Each row is where one point has got to under a steady rotation. How many ticks took it there?
The counts run from 0 to 120.
[  0 -27 -20 -16   4  -7   4 -16   2   8   1 -11  -1  18 -33   7  13  -9
  -2 -14   4   1   6  13  14  10   0 -11 -18  14   7   3   5  -2  10   6
   6   3   8  -6 -15   7  13  11  -9  13]	55
[  4 -15 -18   7   4   8   2   7   8 -13   7  13  23   2 -15   0  10 -17
   6 -22   6  27   5  -4  19   0  15   1 -12 -19   9   4   1   3  -4 -17
  19  14  -5   2   7  -8   1  10   1   0]	16
[  0   4   0  -9 -18  -6   3  -9   5  -6   6  -4  10  10  21 -11  -5   1
   4  12 -20  -8  -3  -6  -4  -3  11 -11   8 -19  27  -5 -16  18  -4   5
  25  -6  16   7   7  22  -4 -13  -5   2]	109
[ 10   8   0   7  -3   6  12   2  -1  -1  -3   1  -2  -6  -2 -22 -13 -22
   6   0  -1   6   7 -22   2  -4  13   6 -18 -10   9 -15 -11  -3  -3 -25
 -26 -11 -16   4  -8  -1  16 -13  12  17]	99
[ -6  18   5   3  -7 -15   3   3 -30 -19  -8 -20  -6 -16   6   6  -4  16
  -6  -2 -22  -2 -18   1   2 -15   8   6   1  19   0   1  -5 -16   0  17
  21  -4   4  -1   7  -7   1  19  -3  -3]	32
[ -3 -10   1 -11   4  -6  -2 -14  15  -4  -4   7 -11  18   6  11   9  -4
   9  -1  -1 -22  -3  16 -10   5 -17  -3  11  15   4  -8 -14  33   4   1
  -6 -11   7  19  -1  17  -3  -5  16  10]	48
[-14  -8   3   5   3  12  -5  -8   1  -8 -18  -3   1   3  12   6  22  -2
  -5   9  -5  -2   2 -15  18 -19  10   2   1  -4  10  29  12  -3   9  13
   2   6  17 -17 -24  20  16  -4 -21   0]	116
[  4  21  -2 -13 -17  -4   0  -8  -7   7   3  -6  -9   4   4 -14  -9 -12
  -4   6   5 -12   9 -22   4   8  12   3 -29   0   2   8  -6  -8 -17 -22
 -15  -9 -21   3  -6   2   7 -19  17   8]	98
[  7  12 -26   5  13  -4   5  -8 -12 -10  31 -21   1 -16  -9   3 -11   0
  -3 -17  -7   2  -7  -9  -2   7  -2 -17   8   3   4  -7 -11 -18   0 -10
 -27   5 -10  -2  29 -11  -1   8  -3   4]	92
[ -1  -3  13  12  15  -4   7 -13  -5 -19 -11  14 -18   0   1   4 -13  14
   5  -2   0   2   2  11 -11  14   7  25 -16   1   4  -5  13  15  -3 -21
  -1   8 -11   3 -13  13  15  14  14  20]	42
[ 14  10  19  -5 -14   4   4  12   0   7  -6   5  -4  -6 -13  -5 -19  11
  -8   5   9   0   2 -13   1   3 -15  12 -22 -21   1  -6  12  -6   0  -3
  33  -4   2  -9  -2 -13 -17  -1  -2  -8]	72
[ 14  -3  -6  -3  -9 -12  -1   5   3   8  15   6  24  -7  17   6   4 -20
   3  18   8   4  -8   4  10 -13  19   3 -11 -11  -2   7   6  -5 -13  -3
  27  14 -21  -3  13  -6  10  -1  12 -20]	19
[  1 -15  10 -22   4   0  -4  -4  16   5  11  -2 -11  15  12  20   9   1
   7  11  11 -19   7  18  -1  19 -17  11   8   8   5 -13  -2  10 -12   6
   8 -12  -1  26   7   8  -3   8  27  14]	49
[ -8  19  -7  10  16   2   6   3 -17  -9  12 -12   6   0 -18  12  15   7
   3  -8 -13  -2  16 -16  13  24  -8  -3   4  20   7  15  -1 -34 -10  10
 -11 -10  -5   0  -1  -3  -6  -1   1   9]	89
[  1 -14   3  -1   6   4   4  -1   7 -16 -10   8  -2  14 -13  15  -9  -9
  10  -9  11 -24   3  13  -4  -6 -13  -7 -15  23   1  -9 -19  38  11  -2
  -4  -9   2   5 -13  11   3   3  16  16]	47
[  0  -1   8 -13 -22  14  -6   7  -9   8   4   5  10  11  15 -14   8   2
   3  14  -6   5   2  -4 -12   7  14  -6 -12  -4  22  -2  12  15  -2 -19
  24  -2  -8  18  27  29  11   9   8   2]	106
[  0 -14 -26  11   1 -10   0  -7  12  -7  10  18  29   9 -10  -4  11 -25
   3 -13  -1  17 -15   5  11  -3  21   0   2 -16  -1  13 -11  17  -3  -2
   5  12   5  -5   3   1  -4   1  -4  -6]	17
[ 19  -5  -3  16  -5  -7  10  10 -15   8   3   4  29  -4   9  12   3 -31
  10  12  -3   7  -1  -1  15 -24  14   5 -25  -1   6   9   2  -3  -9  -3
  25   6 -17 -11  -4  -9   9   4   9 -15]	20
[  9   4  14 -10 -23  16   4  13  -3   7 -10  26   2   7 -15 -11   1   5
  -7   4   5  15   2  12 -13  15  -1  16  -7 -11 -11   1  27 -10  17  -5
  13 -15   6  -7   7  14  -6   1 -18   6]	68
[-14   7 -14   1   5  26 -13 -16   0   1  -9  -3 -13   5  -5   4  -7   2
  -6  -6  -1  12  27 -11  -1   8  12   7   3 -12  11   7  19 -14  -3  -5
 -28  -2  -5  -8 -29  19  -5  -9  -4  -3]	3
[ -3  16 -17 -14 -13 -19   6   5 -11   4  17 -15   4  -7  10 -18 -10 -12
  -3  12   1 -18 -10 -19   5   1  14  -5 -16  12 -10  14 -18  -7 -16  -6
 -20  -5 -18   7   5   2   0  -5  18   8]	97
[ -8  -4  -1 -16 -12 -13   7  22   2  31  -6   0 -13   3   4 -15  -2  -3
   1   5   4  24  10   9  11  -7   3 -10  14  16 -11 -16   4 -19   2   5
 -16  -4  10  18  -8 -14   6  14  -9   2]	62
[ 13  -1 -14   3  -2   7   7   4  18 -19   9   6  29  -3   9   1  -3 -14
  -5 -18  -2  19   7  -6  19 -16   1  -2   7 -13   9   4 -23   8 -14  -2
 -13 -14  12   8  -4  -8 -23   0   8   2]	13
[-11  -5   2 -17 -15  -7  -8  17   6  15 -17   3 -12  14 -12 -16   5   3
 -12   8  11  21  18   4  21  12   6  -4   2  17 -11  10   3 -18   9   1
  -8  -3  12  10 -17 -17  -4  -1 -16   1]	63
[ -7  -4  11 -12   1 -15 -16  -4   6 -12   1  -1 -18   8   9   9 -28  22
  -1  16  17 -21   5  13  -8  11  -4   4 -10  12  -3   8  -4  25  -9  -8
  14   9 -13  17   3   6   3   4  16   0]	45
[  0  -8  11 -17 -20  -3  -1   8   0  10   6 -17   0  -2  25  -4  -7   9
  -1  10 -10  -6   9 -16   9 -12   4 -16   0 -12  28 -14  -3   7  -9   6
  35  -3   6   9   8   7   8   0   4  -9]	110
[ -5  13   0 -15 -19  15  -3   8  11 -14   4  17  19   7  11  14  -7 -13
   3   2  13   7  23  -7  11  14  12  11  -6 -13   3   2   0 -16 -23   4
  10 -16 -13   9  -7  -1 -20   1  26  -5]	11
[-18 -22   4   5   2  11 -11  -8   3  10   6 -12  -9  -2  29   3  17   2
   6   3   9   6  -1 -15   6  -6   4 -12  20 -20  10  -7  10  -7   1   4
  22  17   6   7   8  10  14  11  -3  -1]	114
[ -6 -14 -10   1 -10  13  -8  -5   0   0 -17 -14   2   9   1  -4  15 -10
  -4 -15 -11  -4   3 -20  19 -23   1 -13  -1 -15  24  -8  -6  19  17  -2
  17   2  24   0 -21   4   0  -4  -7  -5]	112
[  1 -15  -8   8  -1   7  -3  -7  -4  10   0 -12  -4 -16  33  18 -11  12
   4  11  -4  14  -3   0 -10 -23   0   5  20  -9   5  -3  18  -9   5   2
  -4   8   1  -5  -4  14  17   7 -10 -13]	118
[  6 -29  -7 -18  -3  -9   1 -28  22   8   8  -6  -3  15 -25   3   9 -13
  -1  -5   9  -7   5  23   4   9   8 -10   1  -2  -4  -5   6   3  12   7
  -1  -1   6 -15   2  16  16 -11 -18   6]	56
[ -6   0  -5  33  20 -19  13  -2  -3   6  -8   5  -4   4 -28  10  -5   4
   6   7 -21  -5  11   5 -10   8  -8  -8   7  -5   1   9   0  11   4   1
  -5  12  -2  -6  -7   5 -21 -19 -18 -27]	82
[-22  15 -10  -5  -7  -6  -3   2   4   5   7  -3  -5   7  13 -26   0  -1
  -5  13  -4  10   4 -12  12  13  14  -3   6   1   6   7 -23  15 -11 -19
 -20  -1   5  31   2   3  -7  -6  14   8]	101
[  7 -21 -15 -22  10  -4   1  -1   1   7  11 -19  -2  13 -10  14   6   0
  -7  -9  10  12  11  13  11   8  -7 -17  -5  14  11 -11  16  -4   4  -8
  13   2   3   7   6  -2  21  27   2  12]	54
[-14  -6 -19   0  -6   2   1   3 -25   0 -14 -13  -9  -2  20  27  -7   4
   6  10  -4  19   5  -4  -1 -14   3   5  10  12   4   7   8 -11   7  12
   1   1  -1   8 -17   9  16  24 -13 -12]	119
[-16  -1  -2  14   2   5  -4 -11  -7 -15 -12  -8 -20 -12   5  -7  -3  14
   4 -23  -5 -12 -25  -4 -14 -12   2   4   7  -3 -19 -25 -14  -5  11   2
  -1   0   7   2   8 -13   6  13   5   5]	35
[ -5   7 -17 -16 -17  18 -22  -1  -1 -14  -9   5   5   7  -7  11 -26  -1
  -3 -11  18   3  31  -9  -6  -3   5  -5 -16  -4  -6  16  12  -4  -4  -9
 -11  -7 -23  -1 -10  13  -6  -8   3 -16]	7
[ 18 -12  -1 -14  16  -9  -3 -18  25  -8   7 -11  -5   8   3  11   2   2
 -10  -2  -6  -5   5  20  12   5 -12  -6  15   6  26   2  -7  22   1   7
 -13 -13  14   1   1   3   5 -12  -3  11]	52
[  8  -1  22 -16 -14  10 -14   9  22   9 -16   0  -3  10 -14 -27  -2   4
 -19  -2  17  20  21  12   7   4   2   1   0  -4  -5   3  12 -12  12  -7
  -8  -8   2 -11  -4 -10  10 -13 -24  -2]	64
[ -7  13   5  10  22   3   5   5 -10   1  21  -5   0 -12  -1  12  13  -1
  18   0  -5  -9   8 -11   0  18 -14  -5  24  13  -2  -7  -4 -34 -11  13
 -12  -1 -13  14  16  -4  -5   2  11   3]	88
[ -6  -5  -4  11   7   4  11  10  11  17  -3  10  -3   0  -5 -14   4   6
  -6  -3   2   0 -21  -6   1  -7 -22  -4  -1 -18 -14 -12  -4  17   4   3
   9   1  32   2   3  -6 -35  10  -8 -10]	74
[  6  13  15  11   2  -7  -3  -4 -23 -18   3  -6   8 -16  15   1  -4  13
   8  -7 -20   2 -18   8 -13 -12  13   2  22   4   3 -11  -7 -18   6  19
  10  -5   1  -6  21   0  12  12  -8   5]	31
[ 17 -11   0 -20 -13  -4   1 -14  15  26 -12  -1 -18  12  -8  -4   3 -19
  -9   8  -1   4   5  12   2  -8   2  13  -7   0 -11  -9   9  -9   6   3
 -12 -25   8  -7 -20  -1  15 -18 -14  -6]	60
[  8   4  -2  18  24   4  15   1   6  11   5  14   8  -7   3   0  14   2
  -8  13  -7   2 -11  -1   0 -12 -17   0   4 -13  -2  26   8  21   0   2
  -9   4  15 -21 -10   7 -26 -11  -4  -4]	78
[ 18 -24  -4 -21  14  -9  -6 -18  22   3  24 -17  -8   7   8  19   4   8
 -16  -1   4   2   8  15   7  14  -7  -9  11   7  13  -7   9   6  -5  -6
   4  -9   5   5  17  -3  12   7   4   6]	53
[-24  13  11   4  -5   5 -19  -9   0 -15 -11  -8 -23 -13   4  -7  11  18
  -9  -2  14 -22 -17  -7   4  10  10  14 -14   4 -22  15  -2  -6  -6  -4
  12   8  -2  -1  -8  -9   4   4  15  12]	37
[ 19  -9   9 -16  18  -8  11  -4  19 -13  -3  -9   4  12 -12  13  10  -3
  -4 -10  -2  -8  17  13  22   6  -8  -4  -2  23  20  -2 -11  14  -2   7
  -1 -10  15  -2 -19   7  -2  -2   7  22]	51
[  3  20   4   3  -9  -1 -13 -12 -22 -20 -23 -20 -15  -5 -10   0   0  18
 -15  -5 -20 -15  -8  -6  -1 -12   0  15 -15   8  -4  -2 -10 -16   8  -5
  22  -8  -3 -10  -6  -6   0   1  -4  -9]	33
